One turn moves each row of this set onto another row. After a few examples, where does it send each row asked below?
J467: [ 9  4 -3 -2  7  8  7 18  2  7 -9  3 -5]
J83: [  7  15   6  -2  -6 -13  14   0  -3  15   1   4  -4]
J120: [ 20   0   9  10  -1 -10   9  10  17   5   1  -6  14]
J125: [  4   2  -7 -12  19   0   8  -3   3 -15   1   3  -9]
J718: [ 23   1   4   1 -12 -15   2  13  -2   8   8  -6 -10]
J331: [ 16   4   3  -6 -10  -5   0  18   5   4   8  -5 -19]
J613: [ 13   6  -3  -5   7   9  -1  11   3   1   0   0 -14]
J951: [ 10  -3 -12 -12  14 -21   8   1   5 -17  17  -4  -6]
J573: [  3   8   6  -8 -14 -23  12   5  -1  -3  15  -2 -12]
J783: [ 16 -10  -4  -6  12  -8  -1  12   1 -17   7  -6 -13]
J165: [  1   7  -1 -12  25  -9  11   3   5 -12   0   1 -11]
J100: [ -8  14   1  -8   6 -17  21  -1  -1   1   9   6  -9]
J981: [ 19  -6   2  -1  -9  -5   1  15  -4   2   7  -3 -16]
J990: [ 15  -5  -9  -4   1 -24  18  -4  19 -10   9   3  12]
J661: [ 20  -6 -17  -1  10 -11   8   8  25  -5  11  -3   7]
J204: [  4  -6  -5 -12   7 -23  13  10   1 -23  10  -4  -3]
J764: [ 21   2  -1  10   0 -11   3  15  22   3  10  -8   8]
J773: [ 10  -4  -6  -7   1 -20  25  -1  20  -1   8   4  14]
J530: [ 24  -5  -6  -4  12  -9  -6  16   6  -8   7  -9 -12]
J317: [ 13  -4 -13  -3  15 -10  14   8  26  -3  11  -2  12]
J932: [ 17  -3  -6 -13  10  -5   1  14   9 -13   7  -3 -17]
J334: [-3 13  4  1 -5 -6 17 11 -3 12  2  3  0]
J210: [15 -3 -7  5 15 -4  8 11 24 -1  9 -8 12]
J901: [19  0  3  6  9 -8  6 17 26  3  5 -8 10]
J638: [ -2   1   1  -5 -11 -26  16  12  -1  -6  17  -3  -2]
J666: [ 16   3   7   6 -11 -26  14   4  16   0   6  -4  11]
J814: [  9   3   0  -7 -10 -28  14  -2  -4  -2  17  -1  -4]
J861: [ 10   7   2   0   0 -20  23  -7  15   0   1   4  14]
J921: [ -9  11   1  -7  11 -13  22   1  -2  -6   1   3   4]
J370: [ -5  12   2 -10   2 -13  16  -9  -3  -8   7   4  -5]
J241: [  3   1   0  -2 -14 -19  12   5  -7   1  19  -1 -10]
J375: [ 17   2   9   3  -7 -18  17   6  16   6   0  -2  13]
J674: [17 10  3 -1  9  2  0 12  4 12 -5 -1 -7]
J519: [  2  14   7   0 -11  -3   8   4  -4   9   4   0 -10]
J646: [  3   2  -5 -10  22  -1  12   7   3 -12  -7   2  -1]
J361: [  6  11   5  -3  -5  -4  12   9  -2  16  -1   6 -13]
J541: [ 12  -1 -15  -5  15  -9  17  -4  22  -5   3   6  12]
J515: [ 16   4   2  -7  13   3   5  13   6   2  -8   3 -15]
J416: [ 13  -4  -1  -2 -14 -11   5  24   2   3  10  -4  -7]
J112: [ 11  -6 -13  -3   9 -12  20  -1  19  -4  12   3  15]
J507: [ 17   4 -10   5  14   0   5  10  24   5   4  -2   8]
J23: [  9   6  -9 -10  28  -3   5   3   7  -6   1  -1  -5]
J599: [ 18 -11  -7  -9   5  -6   1  23   6 -13   4  -5  -9]
J871: [ 15  11   7  11  -1 -12  11   5  18   9   1  -2  12]
J494: [  3   1  -4 -18   6 -20  12   0   4 -20  13   1 -12]
J770: [ 14  -2   1   1  -7 -19  21  -3  14   1   3   2  17]
J767: [ -1  12  -6 -12  13 -17  20  -9   1  -3   7   6  -1]
J318: [  1  -3  -5  -8   8 -21  11   1  -3 -18  19  -3  -9]

J718 moves to J674
J599 moves to J646
Now find these:
J981 moves to J515
J210 moves to J317
J661 moves to J541
J331 moves to J613

